In the data rows, the value 128 means zero.
Each pair is two rows. How far apart are they, by a hidden measure? 0 means very close, and 40 very far. Two or three weighted sums of its numbers give each row a place; it is the straight-line distance between the places.
Array([143, 139, 109, 98, 153, 129, 164, 173, 163, 127, 122, 108])
Array([162, 101, 140, 151, 161, 129, 133, 134, 122, 103, 114, 118]) -> 13
Array([109, 101, 135, 143, 132, 185, 171, 142, 107, 86, 166, 109])
Array([151, 119, 132, 167, 98, 124, 129, 116, 81, 80, 109, 69]) -> 15
Array([61, 103, 150, 97, 176, 85, 83, 96, 103, 103, 122, 100])
Array([152, 77, 168, 99, 141, 141, 130, 119, 138, 157, 204, 177]) -> 8
Array([157, 51, 134, 140, 132, 153, 140, 124, 93, 89, 98, 95])
Array([102, 183, 139, 98, 174, 87, 88, 68, 69, 66, 106, 124]) -> 23
Array([140, 98, 110, 148, 155, 153, 154, 160, 153, 151, 62, 113])
Array([120, 187, 75, 80, 105, 169, 183, 185, 155, 144, 121, 85]) -> 17
Array([118, 114, 119, 109, 118, 144, 141, 143, 136, 130, 136, 110])
Array([156, 139, 174, 99, 158, 112, 134, 144, 133, 103, 120, 119]) -> 16
Array([98, 141, 252, 151, 90, 167, 148, 109, 131, 117, 145, 203])
Array([120, 145, 131, 85, 211, 127, 132, 137, 131, 140, 126, 146]) -> 35
Array([77, 112, 104, 145, 103, 95, 104, 122, 160, 181, 120, 164])
Array([117, 125, 63, 188, 100, 90, 113, 135, 122, 131, 120, 107]) -> 11
Array([85, 80, 120, 93, 180, 129, 152, 160, 158, 145, 146, 171])
Array([107, 104, 130, 128, 138, 77, 77, 79, 85, 105, 93, 128]) -> 12
Array([97, 116, 104, 188, 155, 157, 135, 134, 140, 149, 136, 119])
Array([83, 133, 104, 99, 124, 134, 145, 157, 180, 218, 190, 184]) -> 18
Array([130, 100, 104, 174, 148, 66, 79, 87, 83, 99, 97, 143])
Array([137, 126, 153, 75, 210, 128, 119, 119, 124, 140, 140, 129]) -> 26
Array([161, 129, 216, 109, 85, 111, 98, 65, 91, 104, 169, 240])
Array([157, 135, 104, 144, 95, 143, 181, 203, 189, 172, 111, 122]) -> 23
Array([80, 117, 175, 106, 179, 102, 80, 65, 66, 66, 123, 104])
Array([104, 157, 180, 145, 86, 79, 89, 104, 137, 135, 92, 167]) -> 20
Array([153, 113, 123, 168, 131, 156, 161, 154, 133, 115, 188, 120])
Array([191, 165, 144, 118, 121, 152, 135, 126, 111, 93, 100, 108]) -> 23
Array([81, 125, 152, 135, 136, 149, 123, 110, 120, 119, 136, 126])
Array([146, 90, 119, 173, 100, 84, 85, 79, 79, 95, 88, 138]) -> 15
Array([133, 99, 137, 173, 149, 116, 132, 148, 163, 149, 113, 156])
Array([134, 111, 93, 145, 164, 121, 104, 121, 106, 93, 136, 51]) -> 21
Array([101, 155, 141, 115, 156, 102, 101, 93, 112, 128, 123, 131])
Array([109, 121, 71, 131, 70, 97, 124, 151, 164, 191, 156, 146]) -> 16
Array([99, 119, 97, 124, 152, 84, 115, 146, 183, 195, 201, 165])
Array([135, 140, 208, 100, 71, 117, 92, 72, 74, 72, 102, 145]) -> 34
Array([113, 67, 117, 97, 98, 74, 72, 78, 106, 147, 99, 156])
Array([50, 113, 102, 65, 103, 174, 180, 176, 130, 118, 187, 69]) -> 13
Array([175, 39, 145, 141, 119, 80, 69, 82, 76, 83, 121, 92])
Array([160, 206, 105, 103, 124, 84, 89, 109, 137, 153, 219, 150]) -> 18
Array([96, 93, 128, 97, 107, 218, 190, 154, 108, 92, 145, 92])
Array([72, 111, 106, 74, 123, 108, 128, 146, 134, 120, 113, 90]) -> 9
Array([77, 143, 149, 75, 138, 148, 146, 149, 163, 165, 101, 155])
Array([113, 154, 106, 127, 103, 158, 160, 153, 128, 106, 131, 108]) -> 18
Array([122, 151, 164, 134, 189, 137, 123, 113, 121, 137, 101, 173])
Array([100, 53, 156, 125, 97, 151, 142, 136, 146, 142, 139, 165]) -> 15
Array([212, 130, 101, 160, 93, 182, 181, 149, 116, 94, 138, 94])
Array([133, 140, 127, 69, 119, 113, 115, 127, 148, 161, 145, 114]) -> 21
Array([117, 156, 175, 134, 143, 144, 144, 129, 127, 98, 131, 158])
Array([155, 156, 204, 75, 120, 100, 83, 79, 104, 120, 130, 171]) -> 8
Array([166, 154, 152, 148, 146, 138, 125, 111, 113, 128, 80, 147])
Array([95, 128, 153, 138, 116, 122, 124, 119, 113, 97, 152, 119]) -> 14
Array([138, 151, 138, 119, 146, 98, 89, 96, 103, 104, 98, 90])
Array([160, 134, 119, 98, 128, 160, 146, 136, 132, 137, 206, 145]) -> 13
Array([107, 59, 127, 209, 149, 141, 152, 167, 177, 188, 95, 127])
Array([106, 147, 146, 92, 154, 142, 122, 106, 111, 100, 72, 130]) -> 30
Array([113, 141, 194, 118, 163, 102, 119, 119, 186, 218, 111, 255])
Array([106, 107, 125, 191, 63, 123, 129, 123, 113, 115, 104, 98]) -> 28
Array([146, 72, 144, 202, 126, 129, 120, 112, 125, 115, 163, 133])
Array([135, 140, 128, 86, 97, 166, 175, 166, 164, 141, 158, 114]) -> 30
Array([157, 137, 115, 111, 129, 148, 156, 151, 152, 149, 149, 148])
Array([170, 64, 173, 140, 151, 153, 119, 104, 119, 123, 127, 128]) -> 18
Array([147, 134, 110, 91, 122, 122, 123, 132, 138, 146, 119, 117])
Array([137, 113, 108, 124, 62, 135, 148, 152, 131, 114, 79, 96]) -> 11
Array([79, 161, 98, 116, 186, 139, 155, 156, 138, 135, 143, 123])
Array([169, 133, 168, 109, 167, 113, 96, 86, 73, 73, 119, 131]) -> 4
Array([111, 133, 139, 185, 168, 122, 135, 146, 160, 157, 121, 164])
Array([120, 131, 149, 107, 93, 143, 134, 127, 133, 132, 122, 150]) -> 13
Array([113, 137, 113, 146, 139, 99, 105, 118, 148, 168, 163, 175])
Array([148, 116, 139, 127, 103, 196, 184, 143, 112, 83, 140, 106]) -> 23
Array([131, 151, 89, 138, 133, 139, 150, 158, 162, 162, 111, 107])
Array([144, 110, 185, 118, 167, 111, 88, 74, 72, 90, 100, 164]) -> 14
Array([101, 159, 140, 146, 154, 157, 155, 144, 146, 117, 138, 122])
Array([130, 87, 98, 112, 83, 132, 145, 167, 173, 175, 205, 119]) -> 21
Array([161, 121, 208, 162, 48, 140, 108, 84, 74, 77, 161, 123])
Array([132, 133, 102, 188, 152, 124, 139, 157, 170, 165, 98, 134]) -> 18
Array([196, 101, 120, 94, 157, 89, 90, 96, 103, 130, 83, 153])
Array([171, 159, 119, 152, 129, 91, 109, 132, 131, 131, 41, 135]) -> 15
Array([150, 108, 115, 142, 179, 138, 132, 130, 132, 140, 118, 148])
Array([162, 152, 85, 127, 173, 149, 170, 171, 153, 144, 96, 98]) -> 19
Array([92, 142, 147, 123, 133, 121, 126, 139, 166, 169, 153, 190])
Array([131, 110, 133, 170, 187, 117, 134, 154, 160, 145, 112, 111]) -> 23
Array([167, 108, 138, 132, 214, 130, 130, 124, 103, 91, 141, 108])
Array([148, 99, 86, 100, 130, 80, 87, 99, 98, 134, 129, 104]) -> 13
Array([143, 93, 94, 129, 162, 133, 151, 155, 157, 159, 134, 139])
Array([90, 69, 211, 156, 107, 114, 80, 56, 59, 71, 144, 136]) -> 11
Array([146, 91, 173, 116, 142, 97, 84, 65, 65, 73, 102, 107])
Array([154, 153, 138, 198, 103, 145, 132, 110, 114, 117, 78, 123]) -> 13
Array([152, 86, 92, 70, 128, 125, 146, 166, 141, 127, 131, 118])
Array([143, 131, 91, 112, 194, 142, 125, 122, 125, 141, 112, 129]) -> 3
Array([138, 128, 101, 143, 121, 122, 143, 165, 181, 169, 90, 125])
Array([142, 129, 168, 128, 122, 128, 104, 87, 75, 82, 107, 136]) -> 13
Array([159, 120, 107, 124, 124, 132, 157, 170, 166, 151, 106, 138])
Array([208, 62, 106, 120, 124, 89, 98, 114, 141, 168, 72, 175]) -> 15
Array([125, 144, 108, 91, 160, 122, 134, 154, 139, 122, 159, 97])
Array([88, 139, 91, 129, 126, 169, 145, 138, 107, 101, 94, 69]) -> 10
Array([149, 192, 104, 129, 92, 183, 176, 148, 113, 102, 125, 108])
Array([132, 195, 150, 124, 110, 181, 171, 165, 146, 120, 125, 114]) -> 15
Array([121, 203, 109, 121, 184, 139, 151, 143, 132, 129, 113, 135])
Array([107, 177, 147, 123, 134, 101, 109, 115, 114, 103, 120, 127]) -> 5
Array([149, 107, 138, 171, 167, 155, 134, 123, 125, 118, 108, 128])
Array([165, 88, 168, 134, 106, 69, 59, 53, 69, 99, 195, 160]) -> 16
Array([140, 146, 119, 189, 94, 90, 118, 149, 171, 162, 97, 150])
Array([178, 129, 115, 118, 169, 107, 104, 111, 118, 143, 138, 140]) -> 13
Array([156, 124, 174, 130, 107, 120, 106, 106, 105, 82, 97, 136])
Array([114, 136, 112, 130, 152, 94, 89, 103, 131, 147, 176, 137]) -> 19
Array([114, 111, 113, 140, 110, 162, 171, 182, 173, 160, 130, 117])
Array([104, 142, 115, 116, 162, 147, 168, 182, 188, 186, 169, 153]) -> 4
Array([130, 179, 121, 52, 156, 140, 128, 106, 108, 125, 167, 145])
Array([128, 174, 101, 139, 83, 126, 119, 116, 119, 118, 110, 98]) -> 10
Array([126, 124, 183, 113, 127, 130, 125, 117, 138, 139, 146, 183])
Array([137, 165, 127, 121, 220, 133, 136, 144, 144, 148, 132, 139]) -> 12
Array([87, 129, 151, 125, 129, 114, 144, 139, 148, 123, 147, 146])
Array([138, 173, 94, 147, 159, 135, 149, 158, 151, 151, 146, 140]) -> 16
Array([117, 101, 86, 143, 133, 168, 148, 152, 119, 108, 152, 65])
Array([157, 106, 126, 98, 120, 83, 81, 82, 90, 110, 143, 152]) -> 18
Array([64, 82, 98, 142, 103, 144, 151, 143, 143, 129, 179, 103])
Array([131, 143, 79, 63, 98, 115, 120, 150, 170, 189, 129, 121]) -> 27
Array([113, 119, 66, 95, 104, 105, 131, 167, 153, 147, 142, 67])
Array([145, 115, 115, 132, 129, 141, 128, 123, 115, 120, 115, 113]) -> 7
Array([148, 120, 113, 148, 112, 90, 105, 126, 137, 143, 48, 117])
Array([108, 154, 239, 138, 66, 116, 88, 57, 66, 60, 160, 181]) -> 19
Array([156, 93, 120, 145, 154, 96, 98, 111, 128, 143, 88, 117])
Array([88, 124, 158, 107, 82, 123, 125, 126, 132, 105, 76, 126]) -> 23
Array([101, 111, 142, 113, 145, 89, 112, 125, 101, 89, 144, 150])
Array([171, 142, 133, 153, 97, 88, 94, 95, 81, 85, 104, 98]) -> 21
Array([153, 101, 120, 53, 122, 120, 128, 134, 143, 150, 180, 145])
Array([170, 160, 131, 167, 135, 64, 74, 89, 85, 81, 130, 99]) -> 12
Array([135, 138, 76, 114, 133, 161, 189, 199, 176, 136, 154, 72])
Array([150, 135, 107, 134, 152, 140, 143, 151, 167, 169, 102, 133]) -> 8
Array([144, 139, 147, 160, 79, 91, 86, 86, 104, 119, 104, 155])
Array([178, 102, 112, 191, 115, 124, 165, 191, 172, 132, 97, 108]) -> 20
Array([119, 163, 130, 124, 125, 98, 88, 95, 150, 179, 143, 146])
Array([130, 195, 59, 121, 199, 115, 137, 162, 153, 150, 176, 109]) -> 17
Array([100, 189, 153, 88, 190, 164, 179, 155, 146, 109, 153, 161])
Array([70, 174, 85, 171, 164, 149, 139, 146, 148, 154, 119, 91]) -> 23
Array([125, 108, 109, 186, 113, 131, 159, 172, 170, 144, 143, 116])
Array([152, 113, 160, 114, 88, 125, 118, 111, 100, 117, 139, 140]) -> 17
Array([146, 121, 162, 172, 106, 123, 123, 116, 120, 115, 106, 136])
Array([78, 163, 130, 99, 106, 113, 117, 127, 135, 142, 192, 160]) -> 21
Array([100, 86, 122, 136, 93, 156, 150, 136, 128, 103, 107, 114])
Array([152, 126, 122, 88, 117, 166, 166, 137, 132, 131, 131, 146]) -> 14
Array([72, 129, 142, 70, 189, 121, 114, 113, 114, 135, 162, 134])
Array([137, 153, 145, 112, 155, 157, 132, 112, 85, 83, 169, 106]) -> 8
Array([124, 104, 105, 63, 197, 119, 112, 131, 158, 167, 144, 131])
Array([126, 150, 135, 95, 95, 89, 96, 108, 122, 142, 154, 170]) -> 28
Array([169, 134, 151, 121, 176, 146, 140, 139, 158, 149, 147, 175])
Array([152, 202, 127, 131, 118, 95, 98, 113, 140, 156, 163, 139]) -> 12
Array([112, 156, 141, 170, 91, 106, 108, 114, 136, 157, 95, 159])
Array([150, 187, 180, 69, 190, 96, 90, 79, 102, 120, 86, 173]) -> 16
Array([162, 105, 174, 144, 143, 102, 81, 72, 69, 69, 113, 117])
Array([148, 49, 146, 176, 186, 115, 129, 147, 168, 150, 144, 188]) -> 19
Array([145, 94, 138, 130, 106, 71, 65, 69, 60, 73, 154, 81])
Array([91, 82, 121, 106, 98, 149, 135, 116, 81, 79, 150, 89]) -> 10
Array([134, 151, 206, 102, 91, 107, 83, 69, 87, 107, 147, 160])
Array([155, 162, 120, 141, 93, 121, 123, 145, 157, 152, 101, 119]) -> 13
Array([135, 98, 97, 116, 132, 127, 139, 153, 173, 204, 93, 158])
Array([117, 126, 139, 176, 117, 187, 154, 106, 80, 74, 165, 97]) -> 25
Array([141, 111, 114, 172, 175, 134, 140, 151, 149, 153, 146, 122])
Array([111, 79, 114, 88, 130, 140, 140, 150, 135, 131, 213, 101]) -> 11
Array([121, 139, 119, 187, 142, 184, 179, 164, 144, 122, 145, 110])
Array([149, 81, 151, 107, 152, 118, 130, 115, 141, 119, 120, 155]) -> 5
Array([140, 141, 83, 109, 143, 71, 82, 92, 95, 129, 111, 102])
Array([162, 178, 97, 120, 156, 96, 122, 158, 188, 198, 104, 140]) -> 19
Array([226, 176, 98, 192, 106, 154, 146, 151, 128, 122, 117, 79])
Array([163, 138, 146, 119, 112, 137, 152, 152, 154, 138, 182, 151]) -> 7
Array([122, 115, 114, 105, 87, 81, 86, 81, 79, 94, 138, 137])
Array([60, 126, 145, 108, 137, 177, 169, 147, 135, 112, 181, 118]) -> 19
Array([124, 141, 94, 116, 112, 121, 143, 172, 178, 163, 134, 101])
Array([168, 149, 168, 128, 99, 143, 121, 118, 129, 129, 121, 134]) -> 10
Array([158, 178, 130, 197, 132, 157, 184, 167, 132, 110, 174, 135])
Array([132, 118, 128, 116, 140, 172, 131, 91, 70, 75, 126, 101]) -> 23
Array([117, 70, 108, 99, 110, 82, 92, 115, 139, 146, 109, 141])
Array([106, 98, 129, 189, 80, 97, 102, 99, 78, 77, 112, 93]) -> 25
Array([90, 135, 165, 70, 137, 106, 100, 110, 125, 132, 150, 172])
Array([189, 172, 112, 126, 80, 87, 91, 110, 136, 162, 122, 148]) -> 14
Array([165, 117, 144, 94, 159, 123, 115, 118, 128, 140, 184, 145])
Array([179, 138, 154, 89, 92, 128, 121, 125, 149, 129, 134, 146]) -> 14
Array([122, 112, 126, 162, 119, 108, 118, 140, 155, 151, 92, 125])
Array([148, 88, 109, 150, 114, 128, 120, 133, 140, 157, 126, 126]) -> 12
Array([81, 132, 83, 88, 148, 165, 164, 178, 153, 120, 167, 64])
Array([118, 111, 223, 100, 110, 118, 109, 86, 114, 127, 153, 205]) -> 33
Array([38, 139, 117, 141, 84, 115, 113, 117, 126, 117, 162, 113])
Array([126, 116, 78, 115, 126, 102, 117, 136, 137, 153, 126, 109]) -> 9
Array([141, 121, 115, 93, 205, 173, 182, 148, 127, 114, 138, 123])
Array([122, 101, 112, 167, 117, 95, 110, 133, 144, 141, 129, 116]) -> 18
Array([140, 128, 108, 116, 108, 215, 202, 179, 135, 113, 132, 80])
Array([116, 132, 108, 147, 167, 107, 100, 109, 130, 135, 125, 144]) -> 23
Array([153, 119, 96, 119, 129, 113, 118, 135, 134, 148, 166, 116])
Array([148, 133, 128, 150, 133, 121, 128, 129, 149, 131, 132, 132]) -> 14
Array([153, 78, 215, 157, 135, 113, 102, 94, 121, 122, 155, 190])
Array([124, 152, 149, 191, 102, 149, 135, 132, 126, 106, 177, 97]) -> 8
Array([110, 96, 183, 164, 115, 78, 70, 83, 132, 159, 98, 194])
Array([96, 123, 96, 106, 140, 177, 188, 192, 154, 127, 129, 88]) -> 4
Array([160, 154, 138, 69, 136, 136, 121, 97, 79, 75, 139, 110])
Array([122, 93, 103, 134, 155, 83, 105, 140, 187, 209, 139, 177]) -> 23
Array([72, 135, 135, 150, 117, 90, 109, 130, 141, 119, 96, 115])
Array([122, 150, 97, 113, 137, 133, 143, 147, 142, 140, 120, 116]) -> 3
Array([105, 102, 92, 125, 139, 138, 120, 119, 104, 119, 179, 105])
Array([152, 110, 122, 163, 133, 109, 106, 130, 154, 172, 135, 170]) -> 12
Array([101, 105, 143, 100, 108, 129, 125, 121, 134, 147, 93, 140])
Array([107, 141, 174, 187, 86, 165, 147, 135, 137, 121, 112, 139]) -> 10
Array([197, 146, 138, 167, 76, 175, 169, 158, 141, 113, 106, 130])
Array([168, 126, 177, 101, 140, 141, 122, 105, 108, 121, 152, 144]) -> 6
Array([122, 124, 88, 51, 147, 169, 181, 186, 152, 134, 137, 81])
Array([152, 97, 168, 164, 99, 111, 111, 109, 125, 132, 178, 165]) -> 19
Array([143, 119, 146, 127, 141, 80, 93, 110, 139, 150, 119, 147])
Array([119, 129, 179, 129, 175, 104, 112, 120, 150, 129, 206, 177]) -> 9
Array([70, 110, 144, 146, 177, 135, 127, 124, 115, 127, 160, 146])
Array([100, 70, 61, 181, 167, 164, 156, 164, 140, 137, 105, 40]) -> 21
Array([173, 145, 87, 52, 158, 135, 134, 119, 114, 126, 161, 115])
Array([117, 107, 141, 67, 91, 137, 122, 94, 78, 73, 94, 99]) -> 13
Array([109, 175, 125, 100, 90, 100, 120, 148, 169, 155, 148, 133])
Array([89, 137, 125, 133, 150, 108, 85, 82, 92, 112, 111, 157]) -> 21
Array([176, 60, 98, 170, 64, 100, 120, 158, 160, 157, 109, 142])
Array([90, 111, 188, 101, 115, 140, 115, 104, 111, 119, 105, 177]) -> 27
Array([128, 184, 117, 85, 106, 123, 129, 141, 162, 165, 75, 147])
Array([126, 79, 140, 122, 145, 91, 82, 81, 92, 106, 166, 137]) -> 39
Array([104, 103, 129, 57, 103, 143, 130, 136, 130, 136, 159, 106])
Array([136, 162, 141, 176, 143, 151, 139, 136, 132, 128, 119, 115]) -> 17
Array([83, 113, 122, 155, 103, 133, 127, 138, 141, 147, 163, 149])
Array([139, 116, 120, 145, 141, 136, 152, 169, 172, 160, 125, 165]) -> 11
Array([132, 169, 141, 105, 113, 63, 63, 69, 99, 125, 149, 127])
Array([135, 70, 163, 139, 96, 95, 112, 139, 152, 135, 111, 153]) -> 15
